One turning vector, and how many ticks it has turned:
The counts run from 0 to 524.
[ -1   7   4  14  22  -6  15 -29   0  30  50   8 -13  16 -35 -13 -33  -4
  -9   4   9  -5 -23  15  17  -6  -2  15  -8 -17  -4   7  13] : 482
[  8 -34  -8 -37  15  10 -15  -2  35   6   9  14  17   7  -5  13   8   1
   5   4  -5 -40 -33 -29   0 -14  -1  -6  18  -2 -12 -17  21] : 333
[ 33  -5 -19 -20   4   4  -6  -8  -3   7  22 -19  -4 -36  17 -23 -11  23
  14  10  19  20 -17 -12  26  43   1  -9 -31   1  10  -6  14] : 137
[  7 -11   6   4  28 -17   3 -15  11  -1  10 -10 -10 -38   6  -9 -31 -32
  12   6  -6 -27  13   6  38   9   3   3  -8  -7   3  25   9] : 232
[-14   7 -16   7  14 -26  18 -24  -4 -14  35  -1   4 -26 -10  -6   0  -9
 -10  24 -11 -14 -19  29  45 -18  -4  -9 -11 -27  -6  12  -1] : 240
[ 21 -42 -13 -31 -15 -13 -15 -32   8 -10   1   2 -21 -24  22   1  12  -5
  -7  13 -13  -4 -20  17  19  -6  17 -22  14   8   3 -28   4] : 409
[ -7   4 -23   4  26  -8   5   8  12  29  11  16   7   2 -33 -23   0   0
  44  26  -4 -35  -5  -2   6  10   3   2  -4 -30 -11  -4  34] : 469
[-39   2  15   9  13  -1 -10   0  23  11   5  27 -13 -20 -13 -28  -4  -4
  25  -3  -5 -18  27   9  14  23  16   1 -20 -23  14  13   5] : 57
[-26  12 -15 -14  -7  -5   4   0  11  11  29  10   3   8 -28  -9   2 -12
  16  28   1 -25  -1  11  -5 -41   2  -8  28 -26  -9   7  24] : 83
[  1  -5  16 -14  -4  11  -6 -24  14  13 -20  31 -15  10   0  13  19   5
 -15 -21  -5 -31 -46   6  26   0   1   0 -20   7 -14 -21  11] : 170
[ -8   6  33  -9 -28  13  -8 -21   1 -18   6 -17 -21 -18   1   1   2 -10
 -26  12 -11  11 -16  27  24 -13 -11 -38 -11  31   0   2  -5] : 416
[-10  -7 -16  -5  24   1 -30   4   5  11  27  29  25  -5 -29   2 -11  -2
  -7   7  17   9  15  10  -5  14   8 -13 -22  19  40  22 -29] : 204
[  4  10  12 -22 -40   6  -2 -10   4  23 -11   9 -20   3 -15  17  24   3
  -9   9   7   7  -2  44   8 -23   4 -31  25  12  18  -9  13] : 420
[ -3   7 -30 -27  16   9 -10 -27  15   0 -29  39  19 -34  -6   4   6 -10
  -1 -11  33  -8   4 -12 -14  -7   4   0 -13  25   1  12 -11] : 207
[-24 -13  -2 -23 -18  17 -34  16  24   9  25  25 -11  24  -6   9   8 -14
 -28  -3   0  27   3  -3 -22 -16 -14 -10   6  19  13  18 -10] : 185
[ 12  -6   8 -19 -10   4 -19 -21  14  28 -13   9 -11   9   3  14  22   6
 -15  -9  -3 -39 -36   1  42   4   5 -15  -5  14   7 -25  11] : 169
[-14  -3 -33  -8  18  -7  -1  -3  11  21   9  16   6  -8 -14 -22  -3  -6
  37  20  10 -32  -1 -27  13   7  13  -5  -5 -23 -20 -14  32] : 468
[ -9 -15  -6 -32  28  16 -20  17  29  -5  -6  26  40 -16 -12  19  20  20
  18   0   5 -19  -3   2 -11 -12   9 -11   9  -3  39   8  -6] : 199
[-12 -10   4 -30 -26  24  -3   5   3  24  12  29   0  25   0  -4  19   4
 -28   9   0 -25 -30  28 -12  11  -4 -34  12   8  11 -19  15] : 178
[-30   7 -20 -24  -6  18  -2 -22   8  -6  -6  28  15 -25 -21 -24  10  19
  27  10  29   3  -4  -2 -31   3  11 -17 -12   2 -16 -16  13] : 449
[-15  21  27 -10   0  28   5  -5  19   2   6  -5   8 -31 -25 -13  -6   5
  37  16  10   8  -5  13 -33 -11 -16  -3 -16 -14  27  11  13] : 452
[-29 -14  15 -20 -18  -6  -3  19  22 -21  15  21 -28   9  24   1  10 -20
 -30 -19 -23  31  -4  22  13  11   8   0   0 -14 -12   4   9] : 19
[ -9  16   4  -9   5   2  10  20  17 -16  38  -4  -8   9   4   3 -21 -38
 -20   7   0   9 -16 -15  19 -16 -21 -11   0   1 -31  15  29] : 493
[-20   8  22 -28  21   1  11  -3   6  10  37  30   9  13  -1 -10 -32  -1
 -37 -21  29   5 -12  12   3  20  -2  -7  -3  20  -6  18   8] : 348
[ -5 -12 -26  17   4 -13 -27 -40  -6  29  18  23  -7 -13 -35 -21  -6 -11
   3  20  14 -20   7  16   2  -6   1 -12 -16  17   3   2  -4] : 70
[ 12  12  25 -32  22   9  16 -19  22   7  -6  28  15  12 -12  24 -22  -2
 -15 -28  17  -1 -33  10  -5 -30  -9  16   5  14  10   9  10] : 345
[ 16 -27 -47 -12  15 -30   5 -11  -5   2  28  22   2 -19  -8 -16  -7 -25
   4  23  -8 -20   4  21   8  -1  18  -7   9 -18  -3  -4   0] : 235
[-21  15   7  -5  11  12  17 -19  12  15  -1  43  12 -17 -25 -10 -13   1
   8 -13  22  -4   8  29 -22   5   6  11 -13  -9  25  28  -1] : 210
[-35 -12  16 -28  -1   7  -4 -20  24 -27 -12  35   7 -25   7 -13  15  20
  -3 -23   6  23 -10  17   4  12  20  -6 -29   0   1  -5  -7] : 37
[-15 -32   8 -21 -11  -7 -13  25  24  -9  31  14 -21  11  16  -8   6  -8
 -21  -9 -22  33   9  27  17  20  12 -18  14  -8  15   9   0] : 20
[ 18  -7  39 -26  11 -13  10 -10  13 -24 -13  -1 -11 -11  -8  18  -4   7
  15 -21 -14  40   2  27  24 -10  16  -3 -15   7   0  -6   7] : 269
[ -7  20 -16  -2  -9  20 -13   5   5  21   0  23 -14 -11 -40 -15   2 -23
  29  26  16   8  17  -8 -35  -8 -15 -13 -12   8   5  10  11] : 457
[ -8   7   2   3   7 -23 -10   9  -2  19  18  17 -23  23 -32   1 -21 -46
  -3  20  -7 -10  16  -1  13 -19  -1 -22   7  18 -18   5  25] : 89
[-23  -6  -9 -11  32   5 -22  -3  13  -7  21  38  25 -16 -23  -1   1  -9
 -10   3   8  14   5   3 -11   4  -2   0 -35   9  21  27 -27] : 203
[ -2  -2  24 -24   4  23 -19 -25   4  10 -16   4   7 -36 -15 -22 -17  11
  26  13  30 -10   9   5 -16  16   6 -37 -11  35   9 -13  12] : 447
[ 29 -26 -35 -24  24 -18  -3  19  11   0  16  24   5 -14  10  -3 -17  -6
   5   2   4  19  16   1  -7  25  15   5  -8   1  27  14 -10] : 369
[ -8  13  -6   3 -19  25 -32  -6  16  40  22 -16 -11  10  -8  -5  -4  -9
 -11  16  16 -23 -14 -27  18   3 -23 -16   2  18  -6   4  19] : 321
